[4183 6224 8807 3241 8670 7200 5985]	5985
[7 2 3 6 2 8 1]	1
[-37 -44  30   6  -9]	-9
[ -7 -26  16  49   1   2]	2
[635 932 892 868 731 691 172]	172
[62 31 72 98 71 43 22]	22
[  0  11 -28  29  14  21]	21
[7 3 2 2 6 7]	7
[93 35 18 36 21]	21
[8 8 0 5 7 8]	8
---
[ 42.3  72.1  16.3 -43.2 -61.9 -26.4   8.5] result: 42.3

[[ 30.9 -54.8 -17.7  -9.9  -5.5  17.2  19.1]
 [ -0.8 -23.3  -3.3   0.7 -48.0  -1.1  40.9]
 [ 47.5 -25.5  22.8   0.6 -79.3  27.4  32.7]] result: 30.9

[[-43.4 -10.9 -14.9   1.6  37.2 -18.7  63.1]
 [ 55.0 -19.6  -6.1 -46.3  -2.6  -5.7 -37.5]] result: -43.4

[ 60.4  12.2  44.7  86.0  54.4 -51.8] result: 60.4

[[-67.7 -67.7 -67.7 -67.7 -67.6]
 [-67.7 -67.7 -67.7 -67.7 -67.6]
 [-67.7 -67.7 -67.7 -67.7 -67.6]] result: -67.7

[[-38.4  11.9  63.5 -30.1 -49.5]
 [ 33.4  -2.4  39.6 -11.2 -66.7]
 [-39.4  18.4   2.7 -27.4 -57.3]] result: -38.4

[[ 16.3  -5.8  -7.1   5.2  -3.0]
 [-14.6  66.9  39.6 -46.3 -73.7]] result: 16.3

[-70.0 -18.3 -26.2  54.1 -12.1] result: -70.0

[[-22.6  15.8  38.4 -55.1  23.8]
 [-33.8  20.9  54.4 -70.5  32.7]
 [-29.7  17.3  47.9 -58.5  28.2]] result: -22.6
---
2  3  7  4
0  5  2  6
-> 3

100  144   69   25  214  194   64
179  134   93   94   30   90  207
-> 144

3833  7569  5466  2222  5009  3888
6883  7259  7310  7877  4910  4574
-> 7569

490  748  693  770  242  178  695
464  451  624  683  295  259  494
-> 748

 397  -132   252  -130    29  -591
-256   229  -127   222    85   631
-> -132

5479  6015  6100  5907
1695  5560  3253  9388
-> 6015

 75   43  248   70   59  232
 77   45  246   71   61  230
-> 43
---
[[-15.4 -69.7 -37.3  20.1]
 [-12.0 -69.7  -5.6  22.6]] 20.1, -12.0

[[-45.8 -69.3  57.5 -59.0 -59.8  46.6  43.6]
 [ 56.4  86.2 -64.3  70.6  68.3 -62.7 -53.7]] 43.6, 56.4

[[-19.4  11.5  69.0  59.2  40.2 -29.1]
 [ 14.9 -56.2  12.5 -47.0 -47.9 -10.7]] -29.1, 14.9

[ 48.0 -35.3  18.4  42.4 -28.7 -81.2] -81.2, 48.0

[[ 48.6  49.5  29.5  32.6 -71.6 -27.7 -53.5]
 [ 15.3  36.9  35.0  65.2  26.3 -19.6  -5.3]] -53.5, 15.3

[-77.4  73.2  81.9 -63.7 -59.5] -59.5, -77.4

[-73.7  30.4 -34.8  57.7  17.8] 17.8, -73.7

[[-41.6  40.1 -81.4 -16.3]
 [ 55.7  18.2 -52.1  40.6]
 [ -4.2 -25.4  83.5 -40.2]] -16.3, -4.2
---
[ 42.4 -71.8 -58.2  45.7  67.8 -53.7] => 45.7
[  8.1  16.7 -19.8 -21.5 -55.3 -75.1] => -21.5
[-13.2 -51.2 -45.7  29.8 -72.5  16.6] => 29.8
[ 52.6 -36.1  63.1 -16.0  28.3  36.0] => -16.0
[-77.1  66.9 -83.7   5.9 -52.0  25.1] => 5.9
[ 13.0 -54.1  11.3  15.3  63.6 -23.0] => 15.3
---
 36.0   -5.4  -25.2  -33.0  -15.5   40.2  -43.2
 23.2   37.5   32.2  -15.4  -42.4  -11.8  -72.9
 63.6   -7.3   81.3   59.7  -22.4  -12.4   18.5
out -11.8

-48.4   21.7   79.0    8.7   26.1   10.8
 10.9   10.0    7.7   -9.4   -3.8    4.4
out 26.1

  2.4    1.1   26.8   65.7   33.6   35.9
-14.2    2.0  -34.5  -50.0   -1.1  -75.2
-12.8  -33.7   26.2   80.5  -26.7   65.9
out -1.1

 11.3  -61.5   43.2  -13.8   -6.0   16.9
-17.7   13.9  -15.9   14.3  -69.5   65.3
out -6.0

-54.0  -74.7  -61.1   62.8  -43.4
 85.0    9.2   80.1  -20.3   33.0
out 62.8

-29.0   -2.6   10.6  -38.8   29.8
 49.4  -34.4  -47.2   -7.3   35.0
-26.2   81.7    8.2   74.0   10.5
out -7.3

-28.6   58.3   46.6   68.5   38.8   43.0
 23.7  -17.5   82.8   18.0  -46.9  -44.3
-43.3  -71.9  -45.4  -26.7  -49.0  -42.0
out -46.9
---
array([ -7.2,  10.4,  78.3,  81.5, -12.6,  47.0]) Out: 81.5, -12.6

array([ 42.9, -81.2, -32.8,  83.3,   7.3, -61.5]) Out: 83.3, -81.2

array([-46.0,  63.8,  24.9,  -0.5]) Out: 63.8, -46.0

array([[-64.4,  47.0,  56.5,  19.8, -37.1,  56.9],
       [ 52.8,  59.6,  35.6, -54.5, -43.8,  54.3],
       [ 36.0,  41.7,  77.4, -47.0, -68.9,  45.5]]) Out: 77.4, -68.9

array([-11.8,   8.2,  -2.9,   1.3, -63.7]) Out: 8.2, -63.7

array([-80.8,  53.2,  26.5, -56.6]) Out: 53.2, -80.8

array([[-19.5, -53.2, -33.0,  30.4,  36.6, -57.2,  37.1],
       [-34.0, -52.1, -42.3,  71.5,  52.6, -72.3,  40.4]]) Out: 71.5, -72.3

array([[-64.9,  21.9,  42.7,  20.6, -73.3,   9.1],
       [-75.0,  19.0,  19.5, -61.1, -47.6,   1.7],
       [ 66.1, -21.4, -45.3,  -3.7,  73.3, -10.3]]) Out: 73.3, -75.0

array([[-16.7, -17.8,   7.9,  37.6,   4.3,   6.1],
       [-15.4,  40.3, -25.3, -57.8, -19.1,  37.2],
       [-46.8,  14.3,  21.4,  47.2, -61.3, -56.1]]) Out: 47.2, -61.3
---
[505 405 767 575 666 146 612] out 767

[[ -83 -215 -229  651 -475   30  164]
 [-266 -134 -594  357  -81 -238  291]] out -229

[ 942  724 -217  680    8 -548] out -217

[697 827 176 328] out 176

[[218  45 221  64  50]
 [196  50 205  70  48]
 [138 184  89 163 178]] out 221

[2114 8448 8091 6074 2283 6980] out 8091
